Turns in one plane each, and the order they were made in; the first pair answered
E:
[-10   2  -3  14  15   1   1   3  -7   7   4  -6  -2   4   7  18 -15  -8
  -4  -6  -4  14   0  -1  -4 -14  -3  12  10  -5  -6   1  24  -9 -12  19
   0   7   3 -14   8 -11   1  -6  12] |-> [  0   5  13  14  13  11   4   6   4  16 -10   5  -4  -4   5   3 -17 -13
   4  -2  18   3   6 -14 -11 -11  -2  -7  -3   6 -19 -10  16  -5   1   4
 -13   4  -4 -23   0   4  -2  -2  -8]
[  9   1   0   0   2  15  -5   2  11   8 -12   9  -7   1  20 -15 -17  -4
   7  -2   6  -6   9  -5 -11   7  -8  -7  -2   4  -7  12  -9 -14   8  -3
 -18  -6 -20  -7   4   9 -14  14 -15] |-> [  8  -5  -4  -5   6   6 -10  -1  14   1  -3   5 -10   3  16 -10 -12   4
  10  -4  -9  -9   6   5  -2  20  -1   6   8  -9   7  26 -15 -14  -3  -5
  -9  -5 -20   8   6  -6 -12  17  -7]
[  3 -13   5 -13  -6   9  -5  -6  -6   9 -10  16   1  -6 -14   6   8  11
  -7   5  17   2  -9  -6  11   2  -2  -8 -12  -3  -8   0   8  -2  16  -5
  10  -5  -2   3 -17   9   3  -5 -14] |-> [  5 -15   6 -16  -2   2  -9  -5  -2   3  -6  11  -3  -2 -16   2  10  15
  -2   4   9   1  -8   1  19  14   6  -1  -9 -11   0  11   2  -1  10  -8
  14  -5  -3  13 -18  -1   2  -5 -14]
G:
[-23  -9 -19   7  -1   8 -10   3  -2  15   3   3   2  -2  -1  -5   7 -12
  -1   5 -12  -1 -32   5   2  -6  -3 -18   8  -1   1   4   4 -12   0 -28
   9   8  -3  -3  -9 -10  -4   8  -1] |-> [-23  -7 -20   6  -1   6 -12   5  -1  16   4  -2   4  -1  -1  -4   5 -13
  -1   7 -14   1 -31   8   1  -4  -4 -19  10  -2   3   4   6 -11  -1 -25
  10  10  -1  -4  -7 -10  -5   9   0]
[ -6   9   5  11  -5  -9  -7   4   9   9   9   7   2  -8  -7  -9   5   1
 -18  12   6 -22   4   1  12   4  -8 -10 -10   1   7  -1 -21  -6   5  -7
   7  11  15   8  12  21  -4   0  -1] |-> [ -6   4   7   4  -5   0   0   0  11  13   2   9   1 -12  -6 -12  -1   3
 -15   9  12 -26   2  -5  11   3  -4 -10 -10   1   1   7 -19  -7   9 -10
   8   4  11  10   5  25  -3  -2  -8]
[ 13   2  -7 -21   9  -3   8  13  -5 -16 -23  23 -15  11   0   4 -15   6
   8   7 -11 -16  10 -23   7  -2  23 -16   2 -13  -9  12  -8 -15   9  15
   6 -11  -1  10 -14 -15   2  14 -11] |-> [  6   9  -7  -6   6   0  10  14 -15 -18 -21  23  -9  15   8  13 -19  -3
  -2  10 -11  -3  12 -25  -1 -20  11 -21   2  -4 -14 -10   3 -15  10  29
  -2  -7   1  -6  -8  -6   2  13  -1]
[  6 -11   5  -9   4   7  11   8  -3  15 -14  -7 -11   5   2 -13  11  -1
   7  -6  -1  -4   8 -24   3   8   8  -8   0  -2  -5  13  21  -4  11  -9
   1  -9 -13  -3  -7  -1   8  -7 -23] |-> [  1   1   0  10  -2  -2   6  16 -14  15  -7 -11  -5   8  11  -2   9 -11
  -6   4  -8  16  14 -18  -2  -8  -8 -15  -3   0  -4 -11  28  -4   6   9
  -6   1  -5 -16   7   2   6  -4  -4]
B:
[ 15   4 -16  -3   6  18  14  -4  -1  15  -3   4   0  -2  -8  -7   0   6
   6 -12   1  -3 -21  -2  -2  -2   7  30  21  -4  -8  31  15  -8   2   3
  -3 -27 -11  -6  -4 -14  14  -7  -7] |-> [ 11  20 -12  16   6  12  11   6  -5  16  -3   0   5  -2   3  -4  -3 -11
   8  -8  -1  10 -15  -2 -17 -11  -7  20  21   5  -9   5  21 -12  -1  15
 -21 -17 -10 -24   7  -9  10  -3   9]
[-23  -1  -9  11 -11  -3 -14  -3  -3  -7  18  -8  10   0  10  17   0  -1
 -25   1  -2  16  -7  10   8   0 -16  12   0  -7  14  -7   7   4  -3  22
   2   6  20  -1   7  -6   3   6  13] |-> [-20 -12 -12  -4  -7   0  -8 -13   1 -11  16  -9   4   2   1  12   1  13
 -19  -6  -2   4 -14   9  19   9  -3  21   5 -12  16  14   4   6  -6  13
  12  -1  18  14  -1 -10   7   3   2]
[-13  -5 -12 -24 -20  -6  20   2  -9  -2  10  -3 -13  25   3  19  14  24
 -14   3 -20  -6   2  28   9  10   4  24  13 -16   2  12  14  -1  -8  21
  18   6  -6  28  -1  10   9   0  -4] |-> [-15  11  -7 -12 -10  -8  21  13  -4  -4   9 -10 -16  29  13  21   8   0
  -1  -1 -31   0   8  24  -5  11  -2  20  21 -13   4  -2  18  -8 -18  26
  -3  16 -19  16   7   9   8   7   6]
Z:
[ -3  14 -25   3  -1  -2  -3   5   0  -1   0  10  11  20   5  12  31   3
  -9   0  12   4  -6   9  35  -1 -13 -15   9  32  31  10 -14   2  22  11
   2 -14  -8 -10   6  -6   3   5  10] |-> [ -7  17 -26   9   2  -1  -4   8   3  -4  -1   6   9  18   8  17  30   0
  -5  -3   6  12  -4  12  30   0 -14 -14  14  29  31   7 -14  -1  18  14
  -2 -12 -12 -12   7  -8   3   3  13]
[-10  -2 -13   3   7  10  24  -1 -12  10  -9  -6  -4   3   9  19 -13 -14
  -3 -19  -1   6  -6  -4 -23 -22  -1   2  14   7 -18  -5  27 -12   0   6
  -4   0 -16 -10   0   7   6  -5  -1] |-> [  7  -3   9 -11  13 -15   5   4  17  -1   0 -11 -15  -5   0  -9  -1  -9
  21 -16 -11 -13   2   8  -8  25  13   8   3  -2   7  13 -18  -3  -9 -26
  -5   2 -11  16  -2 -15   1   8  -2]
[  9  -7  -6 -16  10  19   3   3  -2   3  -6  -1  -1  -1  -3   2  -3  11
 -14   5   6  -7  -6  -9  -4 -11  -4  -8   3  -1  -9   8   0  -1   2   2
   3 -16 -13   4 -13   5   2  -6 -15] |-> [  8   4  -3  -6  21  10   3   8  -2  -4  -1 -10  -7   3   3   4  -6  -4
   1  -1 -15   0  -2  -4  -9   1  -5   2  16  -5   3   4   2  -8 -14   7
  -8  -7 -19   2  -7  -7  -2  -3   1]

(2 to 3 turns a pair)
[ 10 -13   1 -17  -1  -6  -9  -5   9  -2  -4  -2 -14  -1  -7  -9   0   6
  28 -12  -9 -25   9  -4  -4  10  23   3   6  -1   9  39 -11   1  -5 -30
  12   2  -5  14 -14 -14 -13  -1 -14] |-> [ -7  -7 -11  -5   2  18  12  -7 -13   9 -11  -4 -10   7   5  11 -15  -9
  17 -22  -7  -8   3 -17 -25 -28  13   4  23   8 -16  24  27 -11  -1  -4
   3  -2 -18  -9 -12   2 -10 -13 -15]  Z B
[ 20 -11  -5 -12  -2  -9  -5   0   0   4  -6  15  -3  -8 -14 -10  20  12
   5  11  15  -5   1   4   4   3  -8  -2 -23  16   2  -3 -24  -3   6 -18
   3   6  -2  -6  -6  13   2   2  -4] |-> [ 18   4   0  -1   5 -13  -5   8   2   4  -5   9  -7  -5  -9 -10  11  -4
  13   6   3   4   6   4  -8   6 -17  -3 -17  17   4 -17 -21 -10  -7 -17
 -15  13 -13 -19   0  10   0   6   4]  B B
[ -6  11   3   6  -1  -6   2   4  -7   1   8  -9   2  -3   4   5  -1  -6
 -12  -8 -11  14   4   2  -3  -4  -7  -5  -1   2  -4  -6  11  -9 -10  10
  -4  11  -5  -3   9   3  -6   0  14] |-> [  3  -4   6 -12  -6  -7  -2  -5  -1   3   3   1   1  -7  -7 -10   8  11
  -9  -5   4  -6   0   2  12   5   7 -10 -13  -1  -5  12  -5  -1   4 -11
  13   0   1   9  -4   3  -3   0  -3]  E B E
[  0 -12   7 -17   4  14  -4  -5  10  14 -13  11  -2   2  -7 -16   5   5
   6 -10  21  -5 -10 -15   2  -1  10  -2 -10  14 -16  12 -12   3  16  -9
  16 -13  -7   8  -7   8 -11  -5 -26] |-> [  3 -11   9 -15   1  -6 -18  -1  14   7  -2   8   0  -1  -9 -16  14  12
   3  -2  13  -4  -3   0  14   7  10  -2 -16   8   2  12 -26  12   8 -10
  24  -4   9  15   0  -3 -13   0 -13]  Z G Z
[  0   9  15 -13  13   1   5   0  13  -7 -12  -2  -3  -8   1  -2   1  -7
  10  -9  -5 -12  12  -2   2  10   8  13  10  -5   2  10   9   4   0 -18
 -11  -4 -13   8   1  -5   5   3  -4] |-> [ -7  13   4   6   2   0   3   7  -6  -2  -7  -2   9  -6   5  12   3 -10
 -15   5  -1   7  13  -1  -2 -22 -10   3   3   3  -3 -16  21   9   6   5
  -8  -1  -2  -4   8   7   4   1   8]  Z G
[-23   1  -2  -6  12  -8   3  11  11   6 -25 -14  -4   1   5  12   7  25
   5   3 -22  -9 -22 -15  20   4  19  23  -2 -12   5  11   3  -1   6  13
  24 -10  10   2 -12 -27  -7   5   9] |-> [-21   3  -2   1   0   4   3  13   1  13 -31  -3   9  -2   6  12   7  20
 -12  16  -2  -3 -21 -24  14 -19   5   5 -19   0  -8 -12   9   2  23  19
  21 -11  18 -15 -13  -8 -10   3   2]  B E B
[  9   9  -5 -15  20   8  -9  -1   3   5  -4   7   7  11   9  10 -27  -9
  14  -8 -11   8   9  11   0  -3   3  10  16  -5  -4  10   2  10 -18  -7
  18   2  19  12  14 -26  16 -14   0] |-> [ 16   8   3 -17  10  -2 -20   2   6   6  -5  14  12   4   4  -1 -18  -4
   7   3   3   3  12  11   8   1  -1  -6  -6  -4  -3   3 -13  23  -7 -16
  19   8  31  10  13 -22  12  -9  -2]  B Z
[  5  10  -6 -21   5  22   4  21   3 -13  19   2  -6  -2  28  -6  -5 -22
  21 -20 -13  20   4   5 -18  10 -14  33  25  -9 -14   6 -11   0  12   2
   1  -1 -19  -3   7 -27   7  18   8] |-> [ 10   4  -2 -28   1  13  -1  22  11 -11  18   8  -6  -5  20 -14   3 -13
  25 -17  -7  11   5   5  -9  23  -5  30  16  -9 -10  16 -27   4  18 -11
   7  -1 -12   6   2 -28   5  21   0]  Z Z Z
[-13  26   7   9  15 -18 -17  13   7   5  -9  -2   6   1   2  -7  16 -14
  -7  11  -3   5  28   8  -4   0  11   1 -12 -19  14  -5 -10 -11  20   7
 -23   7  -2 -13  -6   9  11  -4  -3] |-> [ -9  11   3  -8  12  -8 -13   2  13   7 -14   6   2   0  -5 -12  21   5
  -7   8  10  -6  21   3   7   3  22   3 -14 -22   9  16 -15  -7  28  -2
  -7  -3  -1  -1 -14  10  15  -7 -19]  Z B
[ -8 -10 -27  -4   6  37  23 -10   4  13  -8  -7  26  -9   2   1  -5  18
  -1   4 -16   8 -11  -4  27   5 -19  31  22  -6  15   4   0  -3 -14  15
  16 -11   4   5 -14  -8  14 -13   1] |-> [  0  -7  -9  -7   6  48  22  -5  15  23 -23   5  23 -20   1 -21  -8   9
   7   9   9  -7  -4 -19  15   6 -20   9   5  10   1  -4 -12   2   2  -5
  -1 -16  -1  -5 -21   4  10 -10 -21]  E E
[  7  -2  -7  -6   0   8   9 -11   3   4 -14  -2 -12  -2   0  -5   4  23
  12  -3  -9 -20  -2   7  15  17  -1   5   6 -10   8  31  -9   7   0 -10
  16   3 -11  28  -9  -7  18  -5  -4] |-> [  0   2 -11   0  -6  28  21  -9 -12  14 -28   4  -5   1   5   0  -5  13
  -1  -2   9 -15  -5  -7  -1  -8 -10  -7   6   0 -14  13   9   4  13   3
  10  -4 -17   6 -14  14  21 -11 -14]  Z E
[-18  -5  -9   2   1  27   9  -2  -4   5   1   9   1   7  14  -6  -7  14
   1 -15  -5 -17  -1   3  -6  -6   3  18   3   5  -4  20  21 -11   9  -3
  10  -6   4  -3   4  -4  12  -6   1] |-> [-17   0  -4   6   7  31  11   4  -2   7  -2   8  -1   4  19  -8  -8   2
   9 -17  -5 -14   3  -1 -16  -4  -3  10   2  11  -9  11  22 -14  10  -5
  -5  -4  -3 -13   5   0  10  -3   1]  E B
[ -3  15 -10  20  -2   7   1   5 -24  -5   0  -5   7   4  13   7   4 -18
 -22   4  -9  15   6  -8   0 -19 -12 -15 -14   5  -9 -23  10 -10   1  13
   2  -5  12  -2  12  12  -1  -4   4] |-> [  7  -8 -11  -6  -3  13   5  -7 -16  -5  -6   7   3   4  -2  -6   8   7
 -19  -2   6  -9  -5 -15  16  -2   9  -7 -21  -1 -13  10   0  -6  12 -11
  21 -18  12  21  -2  11   2 -10 -23]  B E E
[ -4   3  31   8 -16  -4   3  24 -23   9 -24  16  13   6  -3 -15  11   4
   4   0  12   6  18 -12 -16  28   4 -21   0   2 -10 -19 -15   3   1   6
 -18 -18 -11 -20  17   8 -14  -5 -15] |-> [-14   1  20   9  -9 -20  -1  18 -28  -2  -4  -2  10  13  -2   1  13   8
   5  -4 -23  15  13   5  -6  37  11   7  23 -16  14  -1 -11  -2 -27  15
  -5 -14 -10  -3  26 -13 -11  -6   8]  Z E E
[  9   1   6   7  -2  -4   2   8  -4  -2   1   2  -1   1  -8 -17 -11  -3
   8   0 -17   2  16   4 -12  11   2   1  13  -1   6   1  -7   9 -14 -22
 -13   7   0   6   6   5   1   3  -2] |-> [  1   4   0  14  -3   3   9   9 -14   1  -2   1   0   4  -3  -6 -19  -8
   1  -2 -15  11  12   4 -20  -6  -3  -1  17   1  -1  -6   7   4 -13 -12
 -15   6  -4  -4   8  11   6   3  -2]  Z Z
[ -2   1  -6  12 -13   0  -6   1 -10   8   1   2   6 -10   1   6   5  -1
 -15  15  10  18   5  -1  -5 -19 -14 -16 -15   6 -11 -14   6   5  10   8
  -2  -2  11 -11   5  14   1   0   8] |-> [ -5 -18 -18 -12  -7   5   5 -14  -7   5   1   1  -4  -5  -7   6   6  18
  -9   1   3   5  -8   1  10  -7   8   7  -1  -8  -7  21   9   3   4   0
  20 -16   3  14  -3   2   7 -10  -5]  B E
[  6  -7   2 -18   3  -5   2 -13   6  -7   4   1  -1   1 -10 -12   0  16
   7  -2  -4 -11   5   4   9  24  17   7   7 -15   7  21  -5   5   4 -20
  10   0  -2  17   1  -8   9   4  -3] |-> [  2  -4  -2 -16  -3  19  17 -15  -5   2  -8  12   4  -1  -4  -6 -11   9
  -8  -2  16  -5   5 -12  -3  -4   8  -7   4  -1 -20   4  14   3  17  -8
   5  -8  -8  -4  -6  12   8  -4 -17]  Z E
[ -3   5  25  -1  10   4   5   3  14  -9  11  17 -18 -18   2  -9   5   7
  24  -7  20 -31   7   8  17  15   6   3  -4  15  -5  13 -10  14  -4 -43
  14  -3   4  17   2  -4  10   8 -10] |-> [ -3  16  27   9  10 -12  -5   7  14 -14  21  10 -15 -16   4  -4  12   3
  23   1  10 -25  12  18  19  17  -1   2  -7  13   6   5 -15  15 -13 -37
  13   5  11  16  13 -10  10  15   7]  G G G
[  1  -9  14 -12   7  15  11  -9  12   3  -7  12  -8   0  -4  -6   3  17
   5 -16  27 -36 -11 -11   1  17   3 -10  -7   1  -9  13   0   2  17 -19
  10  -2 -17   3 -22 -14   5   9 -25] |-> [ -3  -2   4   6 -12 -18 -15  -2   2  -8  21   2   6   0  -5  10  20  23
 -19   6   6 -11  -6  18  18   9 -13  -7 -18  -9  19  -3 -12  16   5   4
  25  17  19   8  -1 -23   1  15  13]  G G B
[ 14   1   9  -2  -9 -12 -18  -3   6   2  -1   6   1  -7 -10 -12  17   7
  -8  17  10  -5   9  12  10   5   3  -9 -21   1  10   1 -23  11  13 -14
  10   8  22   2   5  -2   2   0   2] |-> [ -1  18   6   9  12  -3  -2   1   4   0   0 -18 -10   4   6   5  -5 -19
  15  -4 -26   9  10  12  -9   6  -1  10  15  -3  13   1   0 -10 -16   1
 -13  17  -5 -10  12 -15   4   1  18]  B Z Z
[-21   1  -3  10  11   0  -4   7   0  -9   2   4  11  -4  -1   1   5  -4
  -7  -2 -23  11   7  14  10   2 -25  19  18   3   8   2  19  -7  -5   6
  -5  -7  -6   5  28  -1   8  17  26] |-> [-19 -13  -8  -4   7   2  -2  -3   3  -6   0   7  11  -4  -8  -1   9  13
 -11  -4 -16   2   1  12  24   6 -15  22  15  -2   7  19  16  -6   0  -1
  12 -17  -4  20  19  -2  13  14  15]  B B
[ -4  -5  -9   1   5   5  22  -5 -15   1   3  -2 -18  21  10   5  -6  -2
  22 -18 -19   1 -18   0 -14  -2   8  13  10  -9  -5  22  24 -16  -6  -1
 -15 -13 -32   4 -16   3  17  -5  -2] |-> [  0   7   2  14   2   7  20   8 -13   5  -5   5 -14  13  15  -2  -8 -18
  18 -10  -4   5  -9  -7 -24 -11  -4  -9  -4   9 -15  -4  24 -14   4  -2
 -29  -7 -33 -16 -13  22  12  -2  -6]  G E
[-33  24   5   2   9 -11  -4  19 -20   4  23  -5   1  -2 -10  11   0 -28
  10   2 -15  21   3  -5 -16 -19  -1   3   8 -12  -5 -23  26  10  -9   9
  -3  -6  10 -20   9  21  -5   4 -19] |-> [-20  -1   7 -25   1 -13  -8   5  -7   3  19   9  -1  -9 -28 -10  14   6
   9   6  10  -4  -2  -5   9   3  20   4 -11 -14  -1   5   5  22  11 -15
  20 -19  21   6  -5  18  -1   1 -44]  B E E
[-16   2   1   9  -2  -2  -3  -1   3   2   9 -13   1  15  -2   3  -6  -3
  -3  -1  -9  -1  -4   6  -3  -2  -3  19  11  -5   6  -1   6   4 -11   8
 -10  -1  -4  -4  -1 -14   5  -4  17] |-> [-11  -9   4   1  -6  -6  -8  -3   6   2  10  -5   2  11  -7   0   2  12
  -5   3  -1  -8  -5   7   7   5   7  19   5  -8   9   9  -2   9  -4  -1
   2  -5   4   6  -7 -17   5  -6   8]  B G
